In the data rows, the value 128 means zero.
Here are some points:
[ 45 137 141  63  69  83  41  52 157 126 217 175 169 171 196 129]
[ 98 128 169 103 136 108  66  82 152 227 253 162 175 168 171 152]
[101 142 143 115 168 106  89 110 121 213 241 116 163 136 108 179]
[ 43 121 113 122 149 107  46  72 142 141 228 136 167 152 177 135]
[155 144 127 131 158 131 202 159 112 143 108  83 130 114  89 144]
[204 126 114 172 108 164 215 205  82  36   0  92  69  88  78  78]
[182 124  86 120 133 158 203 145 118  94  65  84  87 133  97 134]
[ 69 205 168 156 122 134  50 114 146 122 200 162 167 141 155 119]
[178 145 153 156 142 149 164 163 132 139 146 111 131 143 116 122]
[204 122 142 164 153 162 255 202 105  83  15  88  70  99  49 123]
[222 123  95 186 119 156 214 205 120  59   0 112  59  94  83  87]
[ 43 146 164 101 142 113  62  55 147 185 255 152 178 160 165 149]
[ 87 161 185 112 101 128  23 102 124 194 255 143 188 158 165 124]
[  0 122 163  78 129  75  26  53 141 153 255 171 203 166 170 144]
[113 143 134 107 154 130 135 137 110 155 165  74 141 121 120 160]
[255  99  77 124 145 182 210 186 104 158   0  99  70  66  62 137]
[ 25 123 157  92 120 101  52  59 137 169 255 150 176 179 180 147]
[181 106  87 118 153 171 229 188  98 100  24  73 102  77  36 139]
[204 145  66 116 128 137 182 157 109 116  31 116 112 137 118 120]
[ 50 140 137 137 155 112 117 130 136 136 160 138 139  91 127 140]
[184 128 123 162 132 145 192 181 170  87  17 144  73 101 105 165]
[ 85 142 106  93 139 111  70  86 133 185 232 128 174 142 160 182]
[ 92 127 147  91 110 107  40  87 122 185 239 170 198 173 172 138]
Then 10 other points, each followed by its number:
[182 129 125 175  97 121 128 138 125  84  92 150 100 126 144  91] 0
[113 112 148  92 127 106  61 121 133 189 199 138 180 163 150 149] 1
[ 60 115 139 119 137 112 108 136 110  73 150 149 118 103 134 141] 2
[ 36 145 141  88 132  90  72  92 176 120 180 162 170 141 180 140] 3
[204  99  83 127 106 155 213 180 135  51   0 107  80 108 105 102] 4
[ 91 109 165 136 124 123 118 110 120 133 159 136 152 148 136 124] 5
[128 122 119 130 107 121 126 115 115 107 118 123 143 145 143 108] 6
[240 120  68 157 103 163 220 191 102  66   0 100  80  89  69  87] 7
[222 139  91 179 157 152 255 185 125  98   3  79  64  73  70 121] 8
[ 10 142 200  97  95  65   0  47 187 186 255 217 192 159 200 145] 9
Which three of these numbered points are nearest to each point below, ignoring the direction in which the first points spread most? Their numbers follow each, nearest first.
[ 92 132 138 136 114 106  95  83 124 116 165 125 165 146 146 111] > 6 5 7
[101 154 149 143 154 119  93  96 160 161 192 148 124 118 150 134] > 8 5 9
[  0 119 174  92 134  91  30  74 145 138 231 161 164 137 170 141] > 2 3 5
[188  86 131 176 153 160 228 182 128  79   0 106  63  88  79 115] > 5 8 9
[223 124  65 162  77 162 225 191  99  65   0  88  74  67  84 106] > 7 6 4
[ 48 107 139  66  99 104  40  41 153 179 237 163 178 186 196 166] > 4 6 1
[144 148 120 105 122 120 124 248 114 164 135 116 159 146 126 137] > 1 7 5
[159  90 134 162 143 155 200 168 118  83  50 124  97  79 105 117] > 5 2 6
[ 60 136 228 125 134 134  46  85 147 166 252 139 160 147 149 130] > 5 8 1
[ 95 129 145 111 130 104 148 131 163  75 122 111 129 134 127 148] > 3 4 2
[169 128 108 149 109 138 174 156 109  77  49 128 104 124 119 109] > 6 7 4
[  0 150 180 139 124  55  68  84 144 112 255 134 161 143 168 117] > 2 5 3
[110 138 146 148  82 108  63 122 141 111 151 172 109 144 153  78] > 0 7 9
[ 64 175 155 156  88  97  21  81 139 117 203 171 159 149 192 102] > 0 6 7
[255 113  75 147 116 167 224 179 113  86   0 100  54  92  80 111] > 7 6 4
[ 78 161 133 137 136 104  97  99 137 137 213 119 151 138 170 140] > 8 6 5
[167 115 107 151 139 145 219 162 136  72   0 114  76  95  86 128] > 3 5 6
[220 127 132 182 125 150 208 212 123  79  15 126  58  99 153  77] > 0 6 9
[118 138 173 114 141 125 148 138 127 142 154 135 156 136 115 131] > 5 8 1
[255 134  60 157 120 184 234 198 105  97  12  72  77 110  81 113] > 7 6 1
[232 116  81 155 108 157 217 195 115  93   0 149  71 115  82 110] > 7 6 4
[ 50 128 165 100 126  95  34  70 162 160 207 181 177 167 184 141] > 9 3 5
[135 129  92 156 125 130 176 148 135  62  33 131  70  62 112 121] > 3 2 9
[ 45 147 142 126 157 119  65  63 148 126 215 135   0 119 177 147] > 2 8 3
[142 174 145 170  99 120 119 164 128  97 123 159 121 125 175  99] > 0 6 7
[ 21 122 180 101 132  97  29  62 151 171 255 168 186 164 197 129] > 5 6 3
[224 127  94 164 125 165 237 175 116  70   0  85  76 106 104  95] > 6 7 4
[102 107 131 118 115 140 121  88 157 122 126 143 123 150 155 134] > 4 6 5
[ 72 144 135 109 104 103  38 104 120 176 251 153 194 161 171 130] > 7 1 6
[186 144 111 177 122 159 150 148 120 125  62 111  92 104  96  93] > 7 8 6
[ 92 144 141 108 126 110  34  89 147 175 174 180 144 150 150 122] > 9 7 6
[ 41 146 150 107 128  88  25  44 185 175 242 190 188 168 198 168] > 9 3 8
[183 130 124  96 122 129 126 127 123 177 120 122 130 144 123 125] > 1 7 6
[241 103  76 154 113 143 217 187 122  68   0  97  67  87 109 108] > 4 6 7
[ 82 142 141 156  94 108  59 130 127  95 133 179 136 150 180  96] > 0 6 9
[172 124  74 149 161 141 255 179 127  49   0  63  79  71  82 125] > 3 8 2
[ 93 136 116 153 166 128 136 118 128 129 168 116 113 120 150 133] > 8 5 6
[139 147 119 189 119 141 125 124 131  96 107 132  99 102 147  98] > 0 6 7
[205 195 118 201 101 142 190 205 127  20   3 107  84 120 111  75] > 0 6 7
[218 105  67 140 122 162 230 212  99  65   0  84  51 105  52 109] > 7 6 4
[204 119  89 139 156 169 218 214 101 135  21  84 110 116  41 132] > 1 8 5
[160 128 118 146 150 139 158 146 116 126  93 108  93  95 122 146] > 8 5 1
[160 105 105 136 121 148 209 184 109  50  46  97  82 100  61 126] > 2 5 6
[251 140  97 174 141 164 251 196 109  93   8  88  71  88  65 114] > 8 7 5
[245 112  60 136 120 170 242 172  92 100   0  79  86  93  16 125] > 7 1 6
[ 82 119 126 128 176 115 100  75 142 154 169 150 131 100 138 142] > 8 5 3
[ 73 137 140 107 114 116  37  83 138 175 201 161 160 151 150 143] > 7 1 6
[ 58 157 139 139  85  94  22  69 151 109 173 166 143 165 189  89] > 0 6 4
[ 87 114 172  96 139 118  47  52 131 251 255 149 212 162 159 157] > 1 8 5
[212 134  97 196 123 152 204 162 144  31   0 102  31  61 100  84] > 0 6 4
[197 100  96 140 113 146 185 147 127  94  47 106 119 132 107 123] > 6 4 7
[128 108 117 100 125 121 146 141 142 117 100 133 131 140 116 136] > 4 6 3
